In the data rows, the value 128 means zero.
Some points:
Array([ 83,  18,  71, 130, 203,  96, 200,  66, 191,  68, 175, 163,  65, 141, 123,  36, 168,  44, 160, 202,  37, 121,
        46, 230, 152, 201,  79, 123, 176, 173, 136, 164])
Array([ 97, 157, 186, 113, 154, 129,  74, 184, 125, 209, 140, 102, 198,  87, 132, 194, 145, 157,  92,  95, 121, 109,
       164, 109, 150,  94, 174, 105, 116,  70, 110, 114])
Array([134,  84, 189, 181,  89,  85, 106, 196, 183, 133,  96,  74, 172, 150,  88, 152,  67, 188,  25, 154, 130, 155,
       164, 140,  77, 115, 201,  93, 113,  72, 156, 153])
Array([135, 116,  93,  99, 113, 124, 215, 143,  78,  64,  99, 183, 103,  70, 141, 122, 143, 141, 251, 124, 149, 116,
       145, 101, 174, 138,  65, 152, 137, 157, 124, 153])
Array([183, 150, 126, 110, 124, 100, 134, 112, 119,  95, 114, 120, 158, 205, 130, 128,  92, 145, 132, 137, 136, 134,
       111, 126, 125,  89, 141, 126, 102,  94, 117, 139])
Array([148,  99, 133, 114, 148,  91, 139, 123, 149,  90, 161, 130, 120, 165, 117, 110, 114, 130, 176, 129, 133, 156,
       123, 119, 112, 150, 104, 120,  98,  84, 120, 149])
Array([125, 104, 146, 136,  84, 114, 135, 179, 116, 105, 100, 129, 139, 106, 105, 142,  88, 157, 122, 145, 130, 148,
       155, 116, 138, 109, 141, 123, 108, 126, 146, 135])
Array([142, 156, 105, 238,  98, 219, 130, 124, 117, 140,  97, 154,  80,  78, 138,  96, 196,  81,  66,  70, 133, 133,
       118, 186,   5, 212, 102, 194, 229, 255, 195, 156])
Array([ 97, 176, 147, 128, 152, 131,  62, 110, 133, 217, 153,  76, 138, 159, 162, 104, 160, 122, 101, 122, 126, 111,
       147, 120, 100, 126, 168, 135,  90,  79, 132, 114])
Array([153,  70, 128, 153, 109, 115, 188, 150, 125,  66,  99, 147,  78,  44, 165, 106, 146, 166, 210, 150, 166, 149,
       142, 114, 138, 107,  63, 127, 106, 163, 134, 145])
Array([177,  95, 127, 179,  99, 109, 121, 145, 143,  97,  94, 100, 125, 146, 144, 114,  93, 151, 117, 125, 145, 166,
       142, 122, 103,  99, 123, 115,  97,  90, 141, 137])
Array([131, 138, 143, 115,  83, 124, 154, 172, 148, 117, 100, 142, 133, 173, 126, 131,  86, 107, 139, 107, 126, 149,
       155, 124, 102, 184, 150, 168, 119, 105, 164, 102])
Array([ 66,  36,   0, 102, 255, 172, 171,   0, 166, 129, 255, 141,  73, 253, 117, 155, 175,   0,  88, 133,   0,  59,
         0, 255, 255,  94,  30, 171, 247, 136,  21, 107])
Array([143, 219,  97,  94, 199, 119,   0,  42, 148, 216, 177, 121, 143, 196, 126, 188, 139, 127,  65,  76, 101,  63,
       118, 117,  60,  86, 170, 108, 111,  69,  81, 107])
Array([ 88, 183, 108, 183, 174, 202, 137, 101,  57, 144,  93, 223,  37,   4, 112,  63, 255, 135, 108, 118, 244,  81,
       112, 148, 104, 255,  79, 155, 188, 255, 156, 140])
Array([157, 124, 137,  87, 149,  76,  79, 150, 135, 124, 199,  85, 148, 188,  99, 178,  82, 144, 125,  97, 137, 140,
       116, 112, 109, 114, 145, 123,  95,  13,  87, 125])
Array([174, 145, 114, 107, 100, 121, 148, 108,  95,  98, 106, 122, 128, 163, 165, 118, 102, 127, 146, 136, 158, 156,
       114, 124, 159,  72, 118, 144,  85, 135, 110, 136])
Array([140, 164, 153,  78,  91, 130, 153, 117, 130, 134, 126, 139, 141, 154, 161, 122, 100, 122, 161, 114, 113, 141,
       117, 108, 145, 100, 141, 137, 111,  95, 116,  95])
Array([111,  91, 166, 143,  59, 150, 158, 169, 153, 104,  88, 153, 126,  71, 103, 121, 100, 142, 143, 142, 118, 159,
       167,  84, 160, 151, 163, 113, 148, 129, 146, 108])
Array([122,  73, 171, 142,  92,  91, 100, 200, 157, 116, 126, 113, 151, 114, 101, 154,  86, 158,  99, 134, 125, 156,
       182, 106,  95, 119, 148,  97, 121,  75, 158, 143])
Array([ 72, 170, 158, 114, 103, 170, 150, 104, 126, 176, 110, 119, 140,  80, 168,  94, 187, 120, 192, 108, 173, 129,
       165,  91, 159, 149, 120, 105, 128, 128, 135,  96])
Array([140, 130, 155, 133, 104, 105, 132, 157, 124, 133, 109, 103, 175, 163, 108, 129,  79, 175,  81, 149, 149, 147,
       129, 149, 144, 104, 173, 137, 109,  89, 124, 144])
Array([118, 136,  95,  65,  90, 137, 169, 154,  55,  97, 140, 181, 114, 102, 141, 161, 119, 144, 235, 111, 158, 108,
       126,  93, 215, 102,  57, 153, 100, 153, 106, 128])
Array([143, 126, 148, 115, 101, 117, 157, 167, 122,  88,  99, 131, 141,  88, 119, 142,  89, 182, 141, 175, 129, 126,
       107,  98, 144, 119, 132, 119, 129, 125, 116, 119])
Array([171, 155, 136, 105, 127, 119, 118, 128, 112, 122, 130, 108, 156, 166, 130, 159,  91, 142, 122, 118, 124, 139,
       112, 113, 143,  82, 149, 126, 103,  66,  90, 119])
Array([119,  40, 162, 143, 160, 101,  93, 173, 216,  92, 168,  92, 157, 121,  74, 162, 110, 114,  87, 144,  65, 120,
       128, 136,  88, 152, 155,  74, 173,  43, 138, 135])
Array([144, 126, 143, 133,  75, 129, 147, 156, 136, 100, 104, 128, 131, 152, 121, 119,  86, 135, 127, 141, 134, 152,
       131, 126, 126, 122, 142, 152,  85, 133, 147, 108])
Array([114, 188, 106, 126, 186, 153,  31,  53, 108, 234, 161, 100, 118, 184, 139, 123, 194,  88,  85, 109, 110,  85,
       118, 116,  94, 103, 156, 120, 125, 121, 123, 109])
Array([111, 181, 119, 154, 115, 151, 151, 133, 114, 151,  95, 143,  82,  47, 177,  84, 189, 104, 153, 115, 167, 122,
       170, 129,  99, 183,  95, 119, 141, 199, 145,  93])
Array([ 48, 154, 117, 140, 152, 183,  48,  82, 105, 224, 141, 150, 129,  49, 114, 123, 225,  87,  91, 134, 116,  98,
       151,  92, 111, 116, 152,  76, 200, 214, 163, 145])
Array([136, 131, 175, 134,  85, 124, 123, 167, 127, 141,  99,  84, 165, 142, 123, 135,  84, 173,  68, 152, 141, 150,
       138, 145, 151,  81, 168, 143, 107, 112, 131, 128])
Array([162, 149, 115, 103, 117, 109, 174, 129,  91,  67, 113, 135, 133, 145, 123, 133, 104, 133, 187, 145, 163, 118,
       112, 120, 142, 134,  96, 144, 102, 133, 118, 141])
These points spread out most along one direction. Take the direction at right angles to it along which they spread out most. Go by this last direction. Where along it does each point below lie, from 0 to 99? 50 is the average, and the first point above lies past it. One standard deviation of the points above along it is 16.
Array([183, 150, 126, 110, 124, 100, 134, 112, 119,  95, 114, 120, 158, 205, 130, 128,  92, 145, 132, 137, 136, 134,
       111, 126, 125,  89, 141, 126, 102,  94, 117, 139]) 56
Array([ 72, 170, 158, 114, 103, 170, 150, 104, 126, 176, 110, 119, 140,  80, 168,  94, 187, 120, 192, 108, 173, 129,
       165,  91, 159, 149, 120, 105, 128, 128, 135,  96]) 39
Array([ 83,  18,  71, 130, 203,  96, 200,  66, 191,  68, 175, 163,  65, 141, 123,  36, 168,  44, 160, 202,  37, 121,
        46, 230, 152, 201,  79, 123, 176, 173, 136, 164]) 64
Array([114, 188, 106, 126, 186, 153,  31,  53, 108, 234, 161, 100, 118, 184, 139, 123, 194,  88,  85, 109, 110,  85,
       118, 116,  94, 103, 156, 120, 125, 121, 123, 109]) 72
Array([ 66,  36,   0, 102, 255, 172, 171,   0, 166, 129, 255, 141,  73, 253, 117, 155, 175,   0,  88, 133,   0,  59,
         0, 255, 255,  94,  30, 171, 247, 136,  21, 107]) 99
Array([134,  84, 189, 181,  89,  85, 106, 196, 183, 133,  96,  74, 172, 150,  88, 152,  67, 188,  25, 154, 130, 155,
       164, 140,  77, 115, 201,  93, 113,  72, 156, 153]) 50
Array([174, 145, 114, 107, 100, 121, 148, 108,  95,  98, 106, 122, 128, 163, 165, 118, 102, 127, 146, 136, 158, 156,
       114, 124, 159,  72, 118, 144,  85, 135, 110, 136]) 48
Array([177,  95, 127, 179,  99, 109, 121, 145, 143,  97,  94, 100, 125, 146, 144, 114,  93, 151, 117, 125, 145, 166,
       142, 122, 103,  99, 123, 115,  97,  90, 141, 137]) 46
